[[1679 6776 7490 2794 4081 7110 6083 5905 4172 8928 6846]
 [5671 6455 6240 5342 6828 7117 5552 6222 6001 5393 7231]
 [6638 5818 5128 6396 6904 6421 5716 5743 6568 4945 6069]
 [1428 6697 7100 2358 4689 7961 5710 5570 4214 8293 7378]
 [3905 6667 7801 4778 3402 5006 6825 6660 5141 9046 5729]
 [7420 5598 6759 8275 3541 2439 7687 6608 5994 8486 3028]
 [8717 5593 4434 7632 8744 6814 5302 5775 7352 2788 6520]
 [3433 6636 6140 3386 6165 8221 5218 5737 5790 5999 8013]
 [3076 6552 7149 3735 4647 6840 6073 5962 4839 7999 6772]
 [7831 5536 4908 7317 7475 6175 5768 5715 6777 4301 5802]
 [6557 5716 6528 7297 4122 3657 7185 6305 5835 8001 3915]
 [7384 5888 5732 6990 6994 6007 5936 6123 6388 5013 6031]]
Indices start at 1.
Find the entry just left of the largest entry.
Answer: 5141
The entry directly above 5598: 6667
Find the entry just left of 6222.
Answer: 5552
The entry at row 1, column 1 -> 1679
The entry directly above 5732 -> 6528
The entry directly below 3402: 3541
The entry at row 3, column 1: 6638
The entry directly below 4839 -> 6777
The top entry of the column that holds the largest entry -> 8928
The entry in the bottom-right corner: 6031
The entry at row 2, column 1 is 5671
The entry directly above 5715 is 5962
Find the entry in row 1 and column 2.
Answer: 6776
The entry directly below 7475: 4122
The bottom-left entry is 7384
The entry directly above 6636 -> 5593
Find the entry at row 1, column 3.
Answer: 7490
Find the entry in row 3 and column 3.
Answer: 5128
Find the entry just left of 5141.
Answer: 6660
Find the top-right entry.
Answer: 6846
Find the entry just left of 5962.
Answer: 6073
Find the entry just left of 5743.
Answer: 5716
Find the entry just right of 6568.
Answer: 4945
The entry at row 2, column 3 -> 6240
Find the entry just left of 5593.
Answer: 8717
Find the entry directly above the largest entry.
Answer: 8293
The entry just left of 6528: 5716
The entry directly below the largest entry is 8486
The entry just left of 6305: 7185
The bottom entry of the column that holds the largest entry: 5013

Read these off the table that follows. Counting starts at 1.
1) The entry in the bottom-left corner?
2) The entry at row 1, column 2?
3) The bottom-right entry?
4) The entry directly above the smallest entry?
5) The entry in row 1 and column 1?
6) The entry just right of the largest entry?
7) The entry directly below the smallest entry?
8) The entry just left of the smallest entry?
[.03 .10 -.04 -.06]
[-.23 .23 -.01 .09]
[.47 .10 -.13 -.15]
[.36 .28 .06 -.03]
[-.22 .05 .18 .03]
[-.10 -.07 .07 -.13]
[-.07 -.34 .02 -.02]
[-.02 -.26 -.04 .09]
1) -.02
2) .10
3) .09
4) -.07
5) .03
6) .10
7) -.26
8) -.07

X =
.14	-.09	.10	-.07	-.06	-.14	.07
.15	-.15	.13	-.13	-.15	-.16	.13
-.04	.13	-.14	.08	.09	.08	-.04
.33	-.44	.37	-.37	-.42	-.37	.34
.13	-.12	.14	-.12	-.08	-.13	.10
.10	-.14	.09	-.13	-.13	-.09	.14
.20	-.22	.21	-.18	-.21	-.24	.16
.15	-.21	.17	-.16	-.21	-.21	.17
.01	.12	-.11	.07	.10	.06	-.04
.05	-.08	.03	-.05	-.09	-.10	.08
.08	-.08	.04	-.08	-.09	-.07	.10
.05	.00	.01	.01	.00	-.07	.01
.39	-.56	.48	-.42	-.51	-.52	.39
Report the last entry of the smallest entry's row.
Answer: .39
Report the second entry in reading order.
Answer: -.09
Report the second entry from the end, reading row by row.
Answer: -.52
Report the top-left entry.
Answer: .14
Report the entry directly above the smallest entry.
Answer: .00
The fourth-last entry, reading row by row: -.42
Report the smallest entry in the first row.
Answer: -.14
Report the 1st entry on the diagonal from the top-right corner.
Answer: .07
Report the first entry of the largest entry's row.
Answer: .39
Report the third entry on the diagonal from the top-right corner.
Answer: .09
Report the smallest entry in the last row.
Answer: -.56
The largest entry is .48
The entry just left of the centre entry: .21
The entry just right of the centre entry -> -.21
The second entry on the main diagonal is -.15
Report the entry directly above the centre entry.
Answer: -.13
Report the entry directly above the largest entry.
Answer: .01
Report the entry at the centre.
Answer: -.18
The entry directly below .16 -> .17
The fourth entry in reading order: -.07
The smallest entry in the first column is -.04
Report the 2nd entry on the diagonal from the top-right corner.
Answer: -.16
